Each path below is one point turned by a fixed rotation once a step. After each direction that follows a path, write how fast that rotation turns it, in degrees a step (0 if it stays still).
Each turn is a multiple of 5 degrees from 10 to 175, or 0.
Each row of a path follows its step; steps can be skipped.
path 1
step 0: [  1  23 -18  -3  -9  12   6   5   6   5   6  29   2 -12   4  -9   3  -4
 -21  -1   8   3 -20  -7  19  -6   1  -3   7  -1   4  16  15  12  -8   1
  -7]
step 1: [-26  10   9 -12  -6  22  -2  12  17  -3   6   0   0  -4 -14  11  12  16
  10  -2  -9  -8  12  -5  12  11  -3  -1 -10 -16  25   7   5   5  -3 -11
   0]
step 2: [  2   8   4  13  -4  -3  22  -4   0  -2  -2   2 -27   5  21   5   4  11
  -2 -22  -3  17  -2  -4  24   0 -14 -15 -13 -15  -5  12  -3   7   0  -3
   7]
step 3: [  8 -26  -5 -13  -3  -6  14   5  -5  -2  28  10   8  -5  -6  11   1   4
   4 -10 -17 -17  -4   4  20   8 -15 -10   9  -5   3   1  -5  16  -7  -7
 -18]
step 4: [  4   9  -5   3  -7  -2  15   9   0  13  17  10 -12  11 -16  13   5   0
   6   2 -15   4 -28   8  -3 -21  15   0  -5 -15   9  10   5   3  -7   7
  18]
step 5: [-21  19   8  -4  -8  18   3  -1  -2   4   4  19  -5 -14  -4  13  -8   3
 -13 -12  -3 -15   2   7   9  -7   3  -6  22  -8 -11  16 -12  -6 -19   4
 -14]
step 6: [  3   8  -2  11  -3  16   5   4  16   4 -10   7  11 -21   9   5   1  15
   9   7 -11   2  -5  -5  14   2   3 -24  -8   0  19  11   8  24 -17  -6
  13]
step 8: [  1 -12  -1   3   0  -2  -1  -9  -7   9  21   4 -16  -2  -4  10  16  17
 -22 -15 -24 -11  -4   4  18   2  -9 -12 -11   1   4  16  24   5   4  -3
   5]
step 9: [ -4  -9  11  -3  -1   9   7   2  -5   0  24   1  -1   0   8  15  -9   3
  29 -18 -15   4 -11  -4  -2 -24   0  -1  15 -19   6  15 -11   4  -4 -11
  -1]
step 10: [  9   5 -15  17  -7   6   8   7   4  23  12  23  -4  -6  -2  13   1   4
 -12   4  13  -6 -10   8  15 -20  -4 -12  -3  -7  -8  -6  -6  -1 -28   1
  -6]
step 11: [-11  17   0 -19  -2  16  12  -4   2   5   8   2   8 -10 -16  -2  -5  13
   6  -7  -5   4  -3  15   9  10  -1  -3  21   1  28   4  10  11 -24   2
   8]
Speeds:
[-5  6  0  1  5  8  2  5  0  3  0  4  2  5  0 -4 -1  1  0  4  6 -2  5  1
  0 -6  0  1  0  9  2  5 -5  4 -2  2  2] | 70
[ -4   1  -2   0  -4  -3   0  -2  -6   6  -1   6  -1  -5  -1  -2   1  -3
   0   6   3  -1  -2  -2  -5  -2   2   0   5  -4   1   2  -1  -3  -3 -13
   3] | 70
[ 3 -3 -1 -5  1  5 -4  4 -4 -3 -3  4  4 -2  6  4  4 -2 -2  2 -3 -1 -1  4
  2 -9  5  5 -1 -5  3  6  2 -8  4  3 -2] | 80
[-1 -3 -4  5 -1  6 -5  2 -5  0  5 -1 -6  4  2 -6  4  2  4  1  0  3  5 -4
  2  6 -4 -3 -2 -4  1  4  2 -1  9 -4 -4] | 60
[ 0 -1 -1  0  1 -4  0  2  1  2  2  6  6 -9  2 -3  6 -1  9 -5 -1  2 -3 -8
  1 -3  3 -3  0  6 -2 -2 -3  2  5  2 -5] | 115
path 2
step 0: [ -1  -3  -4   9 -16   0   2 -12   3   9   3 -15  17  -8 -17 -14   7  -9
 -14 -13 -15  10   7  15  13 -10 -11 -13  -4   8 -12  -8 -21  -3  -4  -2
  26]
step 1: [ -3 -13   3  -7 -18  12  22 -19  -3  -3  16   4  -1  -3 -23 -13  -4   2
 -19  -4  -3   6   0  -7  -4   8  -1   3   9  20 -19  -6  -1 -24  11  -1
   1]
step 2: [ -5   1  -8   4  -3  12   2   4 -25  10   6  25  -8   9 -10 -15   8   4
   3   8  14  -8   6   8 -21   2  -2   3   5  13 -18   1  19 -12  20  13
  -2]
step 3: [  5  11  -3   7   8  11  18  12 -10   0 -19  15   3  -7   6  -9   7  12
   6   7   7 -18  -5   8   2  -6  -4   5 -25 -22 -17   4   8   3  11  21
  14]
step 4: [  9   5  16   8  10  14  23   5  -4  -8   1   7 -11  -4   8   2  -6 -13
 -15  -5  -8  -3 -12   5  15 -15 -24 -11 -14 -10   7  13 -22  12   2  16
   2]
step 5: [-16  14   2  -4 -11  12   2  -7  14  -2  21   5   4  20   6  -7  15  -6
 -27   3  -4   4  -6   0  17  -3 -19 -15 -10  16  16   7 -10   7   8  -7
  -1]
step 6: [ -2   4  -1   1   0  14  -3   4   0   1  20  12  25  13 -12   4  21  -3
 -11   8  23  17  10  -8   8  10   0   4 -10   2   7  -7  -3 -27  -3 -10
   4]
step 8: [  2  -9  -8   8   5   6   1 -12 -12  21 -18   6  -8  25   4   3  -3  -1
 -11  -1  -6  -3   6   4  -3 -34  12   1 -18 -19 -11   2   1   7  -9   8
 -12]
step 9: [  4  -1 -34   8 -10   7  17   4   0 -11  -8  -8 -20   6  13   1   2  -7
 -26 -12  -5  -2  11  -6  21 -10  14 -12  -7 -17  -2   7  -2   0   0  -6
   1]
step 10: [ -2   4  -5   9  14  13   0   2  12 -18   4  -1 -24   8   3  -5  13   6
  -5  -8  -6   9  18   0  15   9  10  -9  12  11   8   9 -20 -21  22  -4
   0]
step 11: [ 13  13  19  12   4   3 -15 -10   7   2  -1  13   0   0  -1 -17  17  27
   5   6  10   7  13  14  -1  10  12 -13  -9  18  -7  15  -9 -11  -2 -14
  -7]
Speeds:
[-3  0  6  1 -2  2  2  4  6  5  0  4  5  0 -8 -1  2 -4  3 -1 -2  9 -3  3
  3  3  2 -3  5 -1 -4  2  0  2 -1 -9 -3] | 65
[ 2 -4  1 -4 -1 -1  1  2  2  1  2 -6 -1  3  8  2 -1 -9 -3 -3 -7 -1 -4  0
 -4 -2 -2 -7 -4 -2 -4  1 -2 -3  3 -6  6] | 80
[ 2 -2  3  2  6 -1 -7  0  2  0  8 -2  8  2  2  1  0  5 -1 -1  5 -2 -7 -3
  5  3 -3 -4 -3  5  1 -3 -7  5 -4 -1  2] | 55
[ -5   1 -14  -1   2  -1   0   8  -1  -1   3   4   3   4   4   1   1  -3
   3  -2   4   1   0   2   1   8   2  -1   3  -1   1  -4   2   0   4   1
   3] | 100
path 3
step 0: [-12   9  -4  16  16  -2   7  19  -5 -12   8  -5   1  13  17   6  -7   8
 -18   0   9   9  10  20   8  16  -2  -2   4 -11   1   6  11  -1 -12 -11
  -7]
step 1: [ 15  -5  -4  23  -3  16  19   5   3  -6   0 -24  -5  10 -19  -4  -7  17
 -20  -3  -2   0  -7   5 -11  -8  -4  -2   0   7  -4   2  -9   6   1   1
 -17]
step 2: [ -5  -7  10  -3 -16 -16   8  -5  -3 -14   5   1  10  15 -11  17   0  24
  -1  -6   3   1  20 -10  -6  18  -4  -8   7   3  -7   2   1 -11   9   1
 -23]
step 3: [  9   9  -1   9  10  -9   8  20   0  -2  -5  -4  12   5  -3  10  -4   9
  13  -7  15  11  -2  17   5   6 -15   5 -23 -19   8  12  -1  -7   0   1
 -20]
step 4: [ 26 -17  14  11   5 -11   2 -15 -22  -7  -2 -22   7   5   1 -10  -6  12
  -4   0  -4   4  -3  10   0  -2 -20   2   4   5  -4   3 -15   2  -5  19
  -5]
step 5: [ -6  -2   6   1   9 -11  -7   6  -9  -1  16   8  19  -6  14   8  -5  26
 -12  -5  -5  16   4  16  -7  20  10 -10  13   8   0  10   5  -8  -4   6
 -10]
step 6: [  2   0  11  18  11  11   6  10   2  -7  13 -18   4   1  -8  -5 -11  12
   3 -11  -4  -6  -3  29  -8   2  12  12  -8  -9  11  10 -11   4  12 -13
 -12]
step 7: [ -1  -1  -2  -2  -1   4  19 -18 -16 -15   3 -22  16  19  -3   0  -8  15
  -4   4  -9   3  23  -3  -2  19  -9   8   5   3   1  -3  -6   6  17   8
   1]
step 8: [ 12  15  -8 -14  11   2   2  20   7  -1  -2   2  18  13  -8  14   3   8
 -16 -11   4  12   4  13   2  21  -2 -19  -9  -3   3  12  -6   3   8   8
 -10]
step 10: [-17   2   0  13   9 -12   9 -15 -11 -13  -5 -12   4 -11  11  10   3  22
  -9   4   0  15   5   2  -1  19   1 -10  -5   5   5  -7   6   9  -9  20
 -17]
step 11: [ 25   6  14   5   7  13  -1   0  14 -16   9  -4   2  -6 -13   7 -10  23
   3  -6  -3   6  -6   8  -4   8  15 -18 -12  -4  12  14  -6   3  -9  -3
 -12]
Speeds:
[-2 -6  2 -1 -4 -3 -2  1 -2 -5  1  1 -2  5  9 -3  0  3  2  8 -3 -1 11 -6
  0  5 -2  1  3  0  0  0  4 -1  1 -1  3] | 145
[ 0  4  6 -2  4  1 -8  1  2  4 -1  0  1 10  1  2  1  4  3 -1  2  4 -1  1
  3  0  7 -5 -3 -6 -6  2  6  1 -1 -7  1] | 130
